Rotation paths and how fast each direction turns (degrees a step):
Each turn is a multiple of 5 degrees from 10 to 175, or 0.
Each row of a path follows its step; steps can be skipped.
Path 1:
step 0: [ -8  -6  15  -5  -5   9   6  12 -10 -15   6 -13 -14  -9 -15 -24   7  22
  -5  -7  -2 -13 -11   7  -1 -15  10  15  17   2 -21  -9  -8  10 -15]
step 1: [  1  -6   8 -11 -22   1  11  -2  -7 -22 -24   7 -12  13  14  -3  -9  10
 -15 -11  16 -14   2  -3  -1   6  12 -10  -9  21   8   2 -14   2 -21]
step 2: [ 12   3 -12   5 -22  23 -13  -1  -5   0   1  -3   4   3   1 -17  10  -6
   8 -20  -2   9   1   4   5  12  19   5 -16  12 -13 -18  -7  24 -13]
step 3: [  3  -9   3   2  -3  -3  13  10  -6   5  -1   1  -3 -17  -8  -7  -3  18
  11  -6   4 -11   5  15 -21 -10 -14  13  -3   9  -4  -3 -16  25 -35]
step 5: [ -4   7  21   4  -7  10 -24   8  -6  -9   8 -11  -6 -10   1 -18  11   0
   7   6 -11  14  -4 -15   2  -7  16  19 -17  -2  -4 -11 -11  14 -20]
step 7: [-13   6  -6  -8  -7  14  -4   7  10 -11  16  11  10   7  18 -30   7   2
  -5 -23  -2 -14  17 -14   5   5  21  -3  -1  19  -3   6  -7   4  -4]
step 8: [ 10  14  21 -16  -6   8  -1  -2  -5 -14  11 -19  -4 -21 -19  -6  -1  10
   0 -25   0 -10  -6   8  -8 -15  17  13 -11   9  -7   3  -6  10 -15]
step 11: [ -3   1  -1  -3   0  -4   5   6   6  -9   5 -20 -16   0  -8   2  -3  35
  12  -9   7  17  -7  14  -7 -11   9   5  -1   3  -3   1 -16  20 -29]
step 13: [  4  24  18   3 -11   5 -14   8 -11  -8  -5   3  -7   0   8  -5  15  -9
   0 -12 -15  13   6  -4  -4  -7   7   1 -22  25  -5   2 -25  16 -15]
Speeds:
[-2  9  4  2 -4 -1 -9 -6  4 -2  1 -3  3  2  2  9 -2  6 -1  4  1 -4  6  3
 -4  4 10 -1  0 -3  3 -4  6  7  0] => 120
[  1  -3  -8  -4   4  -1  -1  -1  -5   4   2  -5   4  -5   3   2  -3  -9
   7  -2   7  -7  -2   1 -10  -1  -2   5  -7  -6   5  -2   1   5   0] => 60
[  1   5   9   1   7   0  -1   2  -4   3   0   1  -4 -11  -1   2  -5  -6
  -3   3   2   1   2   8   0  -3   4   2   8   1   0  -2 -13   5   1] => 140
[  1   2  -5  -3   5  -6   0  -3  -4  -6  -7   3  -3  -3   5  -3   4  -1
  -2   4   0   4  -4   0   8  -1   4   4   0   3  10 -13   5   0  -2] => 85
[  2  -1   3   3   1   5   2  -2   2   0  -4  -4   4   6   3  -1  -6   4
  -1   3   5  -4   5   3   2 -16  -9   1   4  -3   2  -5   3  -1  -6] => 130
Path 2:
step 0: [  8   3   4  -6 -20 -11  -6   1   6   4   3  14 -12  20   7   9   7 -11
 -15   6  13 -11 -26   2  20  -6  15   2  16  11  29  33   4  13 -21]
step 1: [ 14  -5  14   9 -45 -13  -7   4  -5   5 -11  10  11 -11  -3  25   4 -13
   4   1  23 -17  -2 -11   4  -5   8 -12  -3  15  -7  21 -17   7 -23]
step 2: [ 10  -1  38  -2 -18  11  -7  -1  -3  -1   9   8  10  -1   3  29 -15 -11
  -6 -18  21  14  -2 -21  -1 -11 -16  -9   2   5  10  10  22  -2 -20]
step 3: [-17  -7  20 -17 -15 -14  11   6  -2  -4   0  11  -9   4   0   5   1 -34
 -16 -12  26  21 -10   2   9 -10  12  -5   8   4  27  -3   5  17 -23]
step 6: [  5   2  19   7 -20  -6 -15  10  -5 -26   6   4 -16  11 -19   6 -11 -14
 -15 -26  31  12   3 -14   9 -19 -10 -14  -7   2  17   0  -3  20  -5]
step 7: [ -2  10  -7  -8 -26  13   6  19   7  -5   7  -1  -7   4  18  11  -8 -20
  -3 -21   6  18 -20  -5  28  -3   8 -32   7   5  19  -4 -13  11 -17]
step 8: [  0  -3   1   3 -14  13 -19   4  -9  -1 -10 -10 -12   0  15  12   2   0
 -21   5  22  -8 -27   3  30  -1   5   5   7  16  24  27  -5   1 -26]
step 12: [ -1 -11   0  -4 -27 -15  -9  -2  -2   3   0  -2  17 -21  -5   8   0 -24
 -17   5  17 -20  -1   3  24   3  -9  -7  -2  17  17   4   1  12 -42]
step 13: [ 23   2  20  -4 -16   4   8 -15  -6 -20  -6   8  24   4 -10   6  -5 -11
   0   2  24  14 -15  -2  15 -13  -9 -21 -16   6   4  28  13  -2 -28]
Speeds:
[-4 -8 -8 -6 -1  0 -3 -8  3  5 -4 -4 -4  0  7  9  4  1  4  4  5 -8 -1 -6
  7 -1 -1  0  3 -3 -6 -1 -3  4  3] => 100
[-7  9 -6 -5  1  3  2  0  5  7 -1  6 -7  3  4 -1 -6 -6  1 -3 -3 -4 -6  5
  0  6  6  5  2  1  9 -2 -3  4 -1] => 95
[  0   2  -3  -3   3  12   0   3  -2   2  -6   3   4  -3   2   8  -1   7
   7  -2   2   7 -10  -2  -3   3  -3  -1  -6   0  -2   2   0  -9  -3] => 125
[ 4  7  0  2  0  5 -1  4  8 -2  0  2  9  1  8  2 -3 -2  3  4  0  3  6  4
 10  1 -4  1  9  4 -6 -3  7  2  0] => 135
[  0   0  -4  -1  -2  -3  -6  10   3   1 -10   2   1  -2  -5  -2   6   2
   3  -3   7   6   6   2   0  -4   4  11  -3  -5  -1  -1  -3   8  -2] => 135
[ -2  -4   3   3   2  -6  -9   0  -3   2   1   3   9   7   0  -2   2  -2
  -1  -3   1  -2  -7  -6   7   7   0   6  -5  -1   5 -11   5  -4   3] => 115
